In the rows, zero is written as 128.
Each named move below is a turn or a mirror, shown by a few rows before and after it. Which moves, in which order, take the first row of each later pair to the second? The first pair is answered.
j799:
[150 127 111 128 132  96 159 120 151 104 153  78 146 135 112 134] |-> [135 132  93 139 124 116 172 110 136 118 144  95 154 116  94 144]
[101 122 124 120 101 109 159 159  76 147 110 130 107 159 134  78] |-> [103 120 125 118 102 106 155 161  79 142 109 129 107 160 139  78]
[168 120 168  97 163 143  65  98 175 126 139 139  99 101 151 133] |-> [132 134 126 120 152 184  88  78 148 152 127 175 117  72 114 150]
j125:
[150 134 106 148 165 157 101 154 132 143 129 136 155  85  86 186] |-> [132 127 109 147 167 169 109 164 124 147 119 146 144  85  83 178]
[134 126 137 120 138 114 117 126 132 110 123 108 139 141 137 106] |-> [128 118 138 122 141 117 115 135 127 109 117 114 132 141 130 108]
[159 148  95  90 155 151 119 125 113 124 144 139 133 125 143 133] |-> [139 139  96  88 155 161 123 139 103 126 132 154 120 122 133 125]
j787:
[157 137 129 112 116 129  94 102 139 133 117 140 125 160 173 120] |-> [171 128 125 117 152 131  92 117 166 123 132 122 132 136 152 146]
[129 155 111 143 111 137 158 111 132 148 131 122 149 112 136 149] |-> [131 155 119 134  95 116 156 110 124 141 137 117 149 136 148 130]
[110 136 111 158 103 117 175 131 122 145 137 108 137 121 136 146] |-> [114 135 117 150  98 100 173 134 125 140 139 101 138 137 140 136]
Now pairs of rows:
(two moves a pair)
[164 145  89 134 150 143  87  91 128 143 126 166 159 119 100 148] |-> [184 142 125 115 123 107  71  97 130 131 125 154 139 163 145 110]	j787, j799
[132 114 105 115 149 127 127 136 128 119 126 117 144 125 104 116] |-> [112 125 107 115 118 127 127 123 109 131 116 136 142 140 121  98]	j787, j787
[112 117 125 108 109 155 115 135  92 125 108 146 154 151 132 101] |-> [131 105 119 112 163 158 114 153 127 110 122 124 155 120  99 135]	j787, j787
[124 104 152 130 156 147 102 125 174  97 149  94 126 119 142 136] |-> [101 113 162 140 138 162 101 115 166 115 129 114 114 111 156 129]	j787, j799
[ 93  83 150 147 173 141 156 179 140 136 103 133  75  92  98 128] |-> [117  88 169 118 125  84 149 183 119 118 113 116  73 158 145  76]	j787, j787
[133 145  75 122 100 117 117  96  86 101 125 149 169 164 101  83] |-> [169 127  89 127 177 116 106 124 139  77 143 113 165 126  74 126]	j799, j787
[106 102 101 188 126  86 187 172 140 133 146 101 151 113 134 146] |-> [118 121  90 191 109  83 183 142 136 136 154 100 166 116 143 153]	j787, j125
[107 112 148 107 130 129 106 133 120 111 103 146 111 145 144  98] |-> [106 107 141 121 167 150 109 140 139 108 105 139 116 111 117 129]	j787, j787
[108 138 168 119 138 115 132 177 112 181 129 127 115 143 169 120] |-> [134 138 168 112 159  97 127 179 134 168 148 104 124 139 164 137]	j787, j125
[126 150  78 135  73 110 163  87  79 127 139 129 183 146  80 128] |-> [146 141  71 139 119 113 161 101 108 113 154 108 186 124  55 157]	j787, j787
[123 116 114 153 156 142 157 147 149 134 141  98 127  89 108 179] |-> [127 120 168 130 107 103 133 148 140 132 128  97  98 144 184 120]	j787, j799
[ 89 125 123 153 140 181 137 131 133 148 115 157 112  92 111 145] |-> [109 110 162 143 155 159 114 148 164 135 119 138  86 102 145 135]	j799, j787
[135 140 150 141 112 109 131 101 133 137 135 108 129 129 166 119] |-> [123 140 124 154 136 133 147  98 134 142 136 116 146  97 129 149]	j787, j799
[155 128 149 120 129 121 104 113 143 138 135 131 120 118 136 134] |-> [140 138 135 121 104 123 113  98 119 147 128 144 130 127 136 122]	j799, j787
[116 113 111 128  82 107 164 158 110 133 134 106 137 143 138 108] |-> [118 122  98 132  81 109 166 146 108 134 141 105 147 140 130 120]	j125, j799
[109 121 110 148 139 162  94  94 121 156 128 136 126 120 144 123] |-> [132 127 117 137 121 132  90  88 121 145 140 119 135 147 167 105]	j125, j787
[126 130 133 115 109 117 117 116 122 124 129 123 124 153 152 119] |-> [121 130 104 131 141 143 132 116 127 129 134 125 140 119 111 152]	j787, j799
[132 126 139 139 149 112 166 148 130 135 127 129 108  97 145 140] |-> [125 134 137 142 129 122 166 132 117 146 123 138 112  94 151 138]	j125, j787
[120 136 118 126  88 137 127 117 108 127 113 139 104 152 138 110] |-> [126 137  87 134 111 144 145 113 110 122 126 134 130 134  93 136]	j787, j799
[115 134 103 127 151 119 170 149 123 125 154 116 136 103  70 152] |-> [ 90 133 119 143 147 145 163 146 122 145 133 136 119  85  86 156]	j799, j787
[164 119 119  96 129  87 122 139 123  98 150 100 134 160 125 117] |-> [155 110 117 117 173 125 119 144 153 104 145 102 126 108  99 156]	j787, j799
[165 147  73  86 142 116  76  87  99 114 156 164 173 156  71 124] |-> [190 135 107  77 158  96  59 105 129  96 165 138 155 166  96 122]	j787, j799
[166 118 128 135 124 113 143 100 135 128 162 115 150 131 115 133] |-> [168 112 148 134 133 114 134 108 149 126 162 115 136 129 125 136]	j787, j799
[ 78 116 139 141 120 166 151 140 116 157 107 124 123 106 120 106] |-> [ 88 120 133 127  97 144 155 137  95 149 118 118 135 137 131  83]	j787, j799
[133 108 145 130 167 134 129 160 166 113 133 115 112 113 110 133] |-> [104 123 153 124 101 126 129 141 120 132 113 143 105 153 151  88]	j787, j787
[ 86 139 148 137  95 141 122 124 116 154 113 130  98 128 173 125] |-> [134 120 145 135 162 129 116 150 167 122 144  93 105 103 135 163]	j787, j787
[112  91 143 113 156 105 102 145 149  92 127 119 128 144 117 130] |-> [ 93  90 148 122 162 130  99 141 152 103 114 130 121 124 114 137]	j787, j799
[100 128 105 133 103 139 166 158 122 139 107 130 134 125 109 132] |-> [122 111 127 127 139 132 156 176 156 126 117 105 121 114 117 144]	j799, j787
[101 130 138 155 141 165 108  92 157 147  93 146 130  86 129 161] |-> [114 124 171 145 143 145  90 104 170 136  93 136 112 106 164 142]	j799, j787
[168 137 186  96 134 122  72 108 156 121 119 117 103 153 190 102] |-> [156 157 136  92  81 114 101  84  97 130 119 137 139 183 172  82]	j799, j787
[165 133 117 148 132 131 109  98 159 120 162  92 132 136 157 140] |-> [138 145 100 155  94 150 121  77 125 141 151 125 141 138 153 130]	j799, j787
[ 85 129 102 142 120 154 123 135 100 128 115 159 123 129  89 112] |-> [118 112 140 136 170 138  99 165 152 103 127 122 103 122  96 128]	j799, j787
[ 91 132 161 134  92 156 133 159 130 164 113 134  63 144 161 130] |-> [110 164 132 147  74 151 141 111 135 176 137 122 101 129 165 165]	j125, j799
[117 126 169 143 120 137 115 140 122 124 112 129  84 131 156 131] |-> [131 116 167 146 145 136 114 148 136 117 121 117  87 113 142 145]	j787, j787
[139 139 114 119 152 125 142 132 132 115 130 128 138 120  86 141] |-> [115 138 119 131 142 147 142 126 126 134 113 145 127 105  90 142]	j799, j787
[122 126  88 115 118 111 161 142 122 138 158 151 120 144  94 104] |-> [137 121 102 109 137  94 155 154 136 128 166 136 115 150  97 107]	j787, j799
[120 129 105 128 141 143 141 125 121 128 120 130 135 124 108 130] |-> [122 125 122 130 155 144 132 132 137 131 120 129 123 117 116 135]	j799, j787
[107  98 177 155 139 137 121 114 150 139 129 144 108 111 141 123] |-> [ 89 107 160 161 117 147 132  98 125 152 125 159 116 113 133 118]	j787, j799
[127 107 155 152 123  91 110 126 154 133 110 113 100 139 169 111] |-> [101 112 115 176 147 136 133 115 145 151 110 135 116  88 117 152]	j787, j799
[104 152  97 162 120 149 107 111 123 138 126 129 163 114 103 148] |-> [127 150 128 141  91 105  93 117 119 120 132 109 154 166 147 105]	j787, j799
[146 102 102 103 144 120 128 153 102  99 132 109 132 167  97 101] |-> [124 108  85 117 137 147 139 142  89 114 127 127 139 147  75 116]	j799, j787
[109 147 101 130 109 181 141 104 117 153 109 142 132 110 127 117] |-> [153 127 141 119 163 158 114 136 177 126 126  97 110 105 140 127]	j799, j787
[125 120 144  95 151 133  88 112 145 140 149 116 126 118 131 143] |-> [116 121 146 100 140 139  86 103 140 148 140 126 122 114 142 140]	j787, j799
[104 110 143 152 111 194 137 126 115 131 109 165  98  98 133 137] |-> [115 119 134 134  70 163 142 114  83 126 114 166 109 142 146 102]	j787, j799
[126 101 119 128 150 142 155 158 130 123 112 108 137 115  80 123] |-> [ 98 106 130 140 136 160 154 149 120 140  98 131 123 109  93 116]	j799, j787
[187 109 112  94 150 111  97 149 121  96 133 131 132 166 108 101] |-> [123 101 108 113 139 154 119 164  91 124  99 172 113 148  88  95]	j125, j799
[150 120 129 173 165 123 126 123 134 135 176  80 134  84  79 179] |-> [154 119 197 151 115  93  93 128 136 134 154  78  90 138 169 118]	j787, j799
[121  98 141 120 145 126 120 168 121 115  96 147  92 137 134  78] |-> [125 100 130 112 132 113 124 163 108 111 102 147 106 148 128  70]	j799, j787
[152 153 112 109 126 122 134 120  96 119 151 107 162 145 129 123] |-> [159 143 124 116 152 123 128 131 118 114 157  94 155 129 121 137]	j787, j799
[110 122 118 134 140 125 146 133 107 125 119 135 138 140 106 122] |-> [122 120 128 125 136 108 139 136 112 118 124 126 138 155 116 114]	j787, j799
[106 132 140 159 167 159 174 115 148 167 109 116 103  75 119 153] |-> [106 159 142 153 103 138 167  79 120 178 107 128 113 116 167 120]	j125, j787
[106 133 152 113 123 149 119 131 120 139 109 156 113 117 141 111] |-> [102 138 123 118 120 152 133 123 101 140 112 162 133 117 116 115]	j787, j799
[135 143 137 137 116  87 180 137 139 125 152  75 133 158 158 124] |-> [118 156 108 149 105 104 199 122 118 136 153  88 151 150 132 129]	j799, j787
